[[-8, 16, -4, 1, -30, 22],
 [-9, 19, -4, 0, -30, 24],
 [-19, 16, -13, -6, -33, 7]] Out: -8

[[-12, 7, 28, 12, 22, -15],
 [2, -20, -9, -12, -27, 31],
 [-20, -3, 1, 13, -11, 5]] Out: -12

[[25, -25, 6, 6, 1, 17, 27],
 [26, -21, 7, 5, 6, 19, 27],
 [27, -20, 8, 4, 7, 20, 27]] Out: 25

[[-20, 5, 35, 31, 24],
 [-11, -20, 24, -36, 2],
 [-1, -16, 35, -36, -3]] Out: -20

[[25, 8, -10, -18, -18, -12],
 [20, 5, -9, -16, -13, -5],
 [-23, -27, -18, -1, 16, 23]] Out: 25

[[31, 33, -23, -25],
 [20, 8, 12, -21],
 [29, 8, 25, -28]] Out: 31

[[-5, -6, -15, -5, -19, -13],
 [23, 19, -1, 21, 19, 21],
 [23, 21, 6, 24, 26, 23]] Out: -5

[[6, 3, -2, 13, 7, 20],
 [-26, -28, 21, -6, 15, -8],
 [13, 11, -11, 3, -6, -6]] Out: 6

[[26, -6, -4, 10, -7],
 [17, -13, -19, -7, 4],
 [-5, 7, 14, -3, -24]] Out: 26

[[31, 11, -3, 24, -12, 29],
 [-21, 9, 9, 8, -20, -24],
 [-18, -12, 16, 9, -4, 17]] Out: 31
---
array([[  1,  -3,   7,  11,  -2],
       [ 18, -10,  -7,  -3,  15],
       [ -8,  34,  26, -10,   8]]) → -2

array([[-16,   1, -21,  -3],
       [-28,  -8,  -9, -13],
       [ 15,   1, -17,  -5]]) → -3

array([[-6, 14,  4, -8, 24],
       [ 0, 26,  1,  0, 30],
       [16,  2, 10,  5,  3]]) → 24

array([[ 19,  14,  -8,  14,  13,  27],
       [ 10,  -1,  -6,  -1,   7,  11],
       [ -6,   7,  -5,   9, -12, -12]]) → 27

array([[  1, -13,  10, -26,   4,   5,  -3],
       [  2,  -4,  -3,  -3,  10,   8,   8],
       [ -1,   0,   0,   3,  -7,  -7,  -6]]) → -3

array([[  0,  -1,   7, -20],
       [ 20,  24,  10,  36],
       [ -9,  -7, -11, -14]]) → -20

array([[ 0,  1,  8, -4, 17,  3,  0],
       [ 8,  0, -5,  7, 13, -5, -3],
       [29,  2,  2, -9, 28, -4,  0]]) → 0

array([[ -2,  14, -26,   4,   3,  -2],
       [ 17,  -5,   3, -17,  12,  10],
       [  9,  34,   9, -10, -30,   3]]) → -2

array([[  3,  -4,  14,  -9,  -7],
       [  9,  -8,  -2,  26, -28],
       [-20, -34,  15,  33, -29]]) → -7
---
[[ 24 -16  19   4  28  -9]
 [ 14  16  11  -8 -11  16]
 [ -5   3   6   1  -6 -31]] out -11

[ -4  27 -28 -16 -10] out -10

[-17 -11  19  26 -24] out -11

[-33   5 -16  24] out 5

[[ 17 -35  -3   4 -20  30]
 [  7 -17  -6  -2  -2  19]
 [  6 -14  -6  -1  -1  16]] out -17

[[  5  -1   2 -12 -19]
 [  3  34 -15  -1  -3]
 [ 26 -28  13 -10 -21]] out -19

[ -9  33  13  18 -14   2   5] out 2
---
[[-1, -10, 0, -5, -10, 8, 2],
 [5, 5, -7, 7, -5, -25, 11],
 [6, -8, -10, -7, 1, 1, 12]] gives 7

[16, 0, -33, -22, 26] gives -33

[[-20, 13, 9, -27, -3, -21, 13],
 [-14, -3, 19, -12, 8, -9, 14],
 [4, -26, 31, -9, -31, -20, 29]] gives -12

[12, 20, 13, 2, -16, -8, 30] gives 2

[35, 23, -13, 17, -20] gives -13

[2, -24, 30, 28, -30] gives 30

[[-22, -13, -4, 9, -8],
 [-17, -20, 3, 29, 10],
 [32, 1, 8, -9, -11]] gives 3
---
[[ -77.875   75.177 -163.975  -91.292]
 [ 156.356  -93.869   -7.129   23.938]
 [-185.634  114.199  -86.091  -91.355]] ans = -77.875

[ 1.0  1.9  1.1 -0.8 -1.9 -0.7  0.7] ans = 1.0

[-153.40  -23.87 -109.50  -67.62  189.27] ans = -153.40

[-1.704 -1.168  1.420 -0.551 -0.223 -0.328] ans = -1.704

[ 0.10 -0.10  0.07  0.11] ans = 0.10

[  8.14 -14.01  -1.59  12.70  -9.71] ans = 8.14
---
-23   -5  -24   32    8 => -23, 8
-34   15  -19  -17   -2    0   30 => -34, 30
-11   23  -33   -5 => -11, -5
25  17  18  25  31  31  29 => 25, 29
-19   32   13   21    7   -1 => -19, -1
  9    8   28   20   29  -22 => 9, -22
